Each row has a name. After each piece below comes the name of the row it's from. Each question is about the rows just above it.

Lun: [107 114 114 186 156 105 184 153 144 156]
kagaf: [166 149 149  94 116 163  91 112 126 117]
golu: [ 93 111 111 193 159  94 194 161 145 159]
bofig: [169  95  94 173 137 134 143  97 131 142]
Tulev: [172 114 114 164 135 140 137  99 131 140]
[164 135 140 137  99 131] is in which row?
Tulev
The row with [107 114 114 186 156 105 184 153 144 156] is
Lun

rin: [ 96 106  97 180 127 108]
sinu: [134 153 155 124  74  97]
zaf: [132 111 129 166 156 127]
Sube: [152 188 132 103  93  97]
nop: [ 97 147 156 121 157 143]
safi: [ 96 154  97 180 127 108]
tavog: [ 76  67 121 168 202 138]
nus: [ 80 131 111 129 166 156]
sageg: [132  94 145 155 147 149]
Rogap: [154 154 113 121 157 139]
fub: [162 152 135  87  84 109]
Dofu: [137 146 165  90  83 108]
Which row holds [188 132]?
Sube
[131 111 129 166 156] is in which row?
nus
The row with [ 97 147 156 121 157 143] is
nop
[103  93]
Sube

nal: [144 123 161 114 165 168 130 198  76  54 128  92 119 139 122 144 123 146
 153 115 131 151  99 136 166]
rasob: [128 129 126 127 126 127 130 128 133 127 128 129 123 123 128 132 123 129
 128 130 129 126 127 122 131]
Senod: [144 123 161 114 130 139 144  54 168  92  76 122 128 165 119 198 123 146
 153 115 131 122 127 126 131]
Which row holds [126 127 122 131]?
rasob
Which row holds [130 139 144  54 168  92  76 122 128 165 119 198]?
Senod

maniv: [ 95 117 194 177 107 125 163]
tel: [125  95 107 117 177 194 168]
zuta: [107 125  95 138 101  83 110]
[125  95 138 101  83]
zuta
Which row holds [125  95 107]?
tel
[125  95 107 117 177 194] is in which row?
tel

kibof: [136  98 153 103 119 159 146 167 100 175 119 149 128 135 124 103 134  89]
varug: [158 109 149 117  91 128 127 129 148 143 128 127 142 100 118 108 152 113]
vetu: [141 150 159 133  87 102 134 131 158 134 116 108 152  81 145 131 154 138]
povi: [112  99 121 124 110 114 126 128 149 120 148 105 125 130  97 160 139 127]
duna: [116 120 101 139 121 115 104 139  90 139  91 163  67 126 126 117 160 138]
Tuvig: [120 145 126 151 121 130 130 126 132 125 123 129 149 114 129 142 129 155]
bopap: [109 149 117  90 128 127 157 171 130 148 119 108 123 127 105 124 135  88]
nud: [123 127 136 114 121 101 131 131 143 120 131 102 115 125 134 140 134 117]
Pogi: [144 129  89 161 123 116 105  82 161  76 126 118 130 108 113 131 128 170]
dor: [140  98 107 138 114 122 128 122 148 100 111 110 117 111 115 123 133 137]
sapul: [117 129 107 129 148 131 108 118 105 129 135 152 102 153 119 128 127 130]
[100 175 119 149] is in which row?
kibof
[109 149 117  91 128 127]
varug

saf: [ 58 119 146 165 113 182 176]
zekit: [ 58 119 146 165 113 105 201]
lasuf: [167 137  61 114 160 201 105]
Where do [201 105] appear?
lasuf
[167 137]
lasuf
[ 58 119 146 165 113 182 176]
saf

Dar: [ 97 204 154 110  67 143 146 162 145 137 144]
viref: [133 155  91 206  87  70 181 159 110 116 116]
Goda: [179 181 114 126 123 106 186  75 147 149 103]
nima: [162 139 127 110 146  43 132 143 144 105 109]
tesa: [167  85 121  94  88 131  61 143 142 139 201]
nefiv: [ 82 158  81 138 132 108 177 143 121 115 120]
Zat: [147  93 103  75 114 149 106 123 126 147 186]
[106 186] is in which row?
Goda
The row with [ 70 181 159 110 116] is
viref
Which row holds [103  75 114 149 106 123 126 147 186]?
Zat

Bagiz: [168 146 104  77 202  59 152 167 186 144 156 146]
gim: [166  91  98 166 185  98 164 101 176 169 159 172]
tasif: [ 67 166 146 104  77 202  59 152 167  54  67  60]
Ludod: [ 67 166 146 104  77 202  59 152  96  75  84  86]
[168 146]
Bagiz
The row with [166 146 104  77 202  59 152 167] is
tasif
The row with [ 67 166 146 104  77 202  59 152  96  75  84  86] is
Ludod

Totif: [138 110 113 110 164]
para: [188  61 126 110 164]
tet: [164 136 110 113 164]
[113 110 164]
Totif
[138 110 113 110] is in which row?
Totif
[136 110 113]
tet
[138 110]
Totif
[164 136 110 113] is in which row?
tet
[ 61 126 110]
para
[136 110] is in which row?
tet

Nudil: [ 67  94 175 167  52]
dugag: [170  67 175 167 202]
nin: [ 67 170 175 167  52]
Which row holds [ 67 170 175 167]?
nin
[ 67 170 175]
nin
The row with [ 67 170 175 167  52] is
nin

fepu: [129 132 140 127 137 119 112 128 137  87 145 136 133 146 109 134 211 121
 107 125 130 138 124 114 134  96 121 140 116 126 104 137 129 145 134 140
 112 131 151 137 133 145 116 129 128 123 141 140 140]
miti: [131 118 136 131 128 142 138 120 126 117 133 139 134 138 116 117 122 129
 143 130 155 124 134 131 122 114 137 129 139 122 128 133 138 129 137 140
 112 134 131 151 135 119 131 125 120 117 127 128 122]
kerid: [131 118 136 131 138 134 139 142 117 133 126 138 120 128 116 117 122 129
 143 130 155 124 134 131 122 114 137 129 139 122 128 133 138 129 137 140
 112 134 131 151 135 119 131 125 120 117 127 128 133]
Gan: [131 118 136 131 138 134 139 142 117 133 126 138 120 128 116 117 122 129
 143 130 155 124 134 131 122 114 137 129 139 122 129 133 138 129 137 140
 112 134 131 151 135 119 131 125 120 117 127 128 133]
The row with [131 118 136 131 138 134 139 142 117 133 126 138 120 128 116 117 122 129
 143 130 155 124 134 131 122 114 137 129 139 122 128 133 138 129 137 140
 112 134 131 151 135 119 131 125 120 117 127 128 133] is
kerid
Which row holds [131 118 136 131 138 134 139 142 117 133 126 138 120 128 116 117 122 129
 143 130 155 124 134 131 122 114 137 129 139 122 129 133 138 129 137 140
 112 134 131 151 135 119 131 125 120 117 127 128 133]?
Gan
[134 140 112]
fepu

vok: [168  70 152 112]
nebok: [189 125 120  48]
Keni: [133 121 182  63]
nifim: [129 127 188  58]
degev: [ 63 188 125 120]
divon: [183  63 156 119]
The row with [183  63 156] is
divon
Where do [189 125 120  48] appear?
nebok
Which row holds [188 125 120]?
degev
[168  70 152]
vok
[152 112]
vok
[121 182  63]
Keni
[ 63 188 125]
degev

Pofo: [137 129 142 122 121 125 129]
fumi: [122 111 139 113 127 126 130]
voda: [150 125 130 115 108 122 128]
fibep: [150 125 128 140 120 137 127]
dugez: [117  98 130 212 151 128 133]
dadi: [101 118 132 158 110 118 120]
Where do [139 113] appear?
fumi
[150 125 130 115 108 122 128]
voda
[137 127]
fibep
Which row holds [118 120]?
dadi
[128 140]
fibep

Pumo: [121 194 135  88 130]
kudi: [171 115  92  73 122]
dape: [127 112 132 123 197]
til: [115 171 135 156 130]
Zasu: [179 157 131  76 144]
sovel: [208 112 132 123 197]
feven: [127 171 122  44 113]
ruk: [141 198  96 169 110]
[171 115]
kudi
[127 112 132 123 197]
dape

Fede: [156 182 145 101 117]
Dof: [172 112 110 124 170]
tol: [108 140  82 146 115]
Kagov: [129 163  82 146 123]
remo: [168 105 118 137 155]
Zotol: [150 161 156 117 101]
dugif: [108 140 164 113  85]
bager: [136 115  50 170 112]
bet: [150 161 156  91 109]
The row with [182 145 101] is
Fede
[108 140  82 146 115]
tol
[150 161 156  91 109] is in which row?
bet
The row with [101 117] is
Fede
[168 105 118]
remo

tas: [ 72 188 120 121 120 123  74 122  75  70 118 188 121  77 121 193 125 124
 194 125  82 118 121 120 188  75 127 121 125 192  65]
zan: [130 125 131 125 131 126 130 131 130 131 132 193 121 194  82 188 121 125
 125 124  77 125 130 127 125 130 125 126 125 125 130]
fek: [126 130 131 130 128 132 126 131 129 132 124 123 192 134 196 124  79  60
 127 169 120  49 199  62 120 121  58  70  64 124 124]
[126 130 131 130 131 132 193 121 194  82 188]
zan
[188 121  77 121 193 125 124 194 125  82]
tas
[130 125 131 125 131 126 130 131 130 131 132 193 121 194  82 188 121 125
 125 124  77 125 130 127 125 130 125 126 125 125 130]
zan

Gokik: [170 131 138  91 131 141  90 138]
gini: [156  93  92 100  98 105 110 179]
Ledot: [121 144 145 126 133 129 123  93]
per: [156 188 205 116 190 207 100  86]
mulo: [ 69  47  97 154  80  46 164 166]
manoz: [170 138 140  79 135 132  75 109]
Petut: [ 97  69  47 154  80  46 164 166]
[97 69 47]
Petut
[93 92]
gini

Meri: [174  84 157  99  69]
rad: [154 131 150 167 139]
dufuv: [ 57 117  94 103 144]
guko: [103  94 104 137 182]
Bine: [174  84  94 103  96]
[174  84 157  99]
Meri
[174  84 157  99  69]
Meri
[ 57 117  94 103]
dufuv
Where do [103  96] appear?
Bine
Which row holds [131 150 167 139]?
rad
The row with [174  84 157] is
Meri

venep: [163  94 144 179  94 150  82 135 146 129 137  88 157 141 144  94  93  85
 138]
tolik: [ 88 108 117  92 108 151  78  84  93  92 130 139 172 198 174 176 169 134
 106]
rok: [135 146 129 137  85 157 141 144  93  92 130 139 172 198 174 176 165 107
 106]
[129 137  88 157 141 144  94]
venep
[157 141 144  93  92] is in which row?
rok
[176 169]
tolik
[135 146 129 137  88 157 141 144]
venep

teg: [ 95 115 135 155 150 103 150 156 151 135 104  85 108 152 106 135 139 137
 167 126  78 144 138 131 150 114 135 137 103 162 190 141]
roda: [114 160 145 165 144 133 180 174 167 128 122 149 151 129 121 107 145 138
 181  95 115 134 155 150 103 150 102 122 198 141 155 152]
Suze: [ 75 165 160 145 144 111 147 171 146 118 104  83 104 158 125 143 135 144
 161 115  73 140 122 120 157 112 147 150 116 158 184 154]
[125 143]
Suze
[165 160 145 144]
Suze
Which row holds [155 150 103 150 156 151 135]?
teg
Which row holds [ 95 115 134 155 150 103 150]?
roda
Where do [158 125 143 135 144 161 115  73 140 122] appear?
Suze
[133 180 174 167 128 122]
roda
[111 147 171 146]
Suze

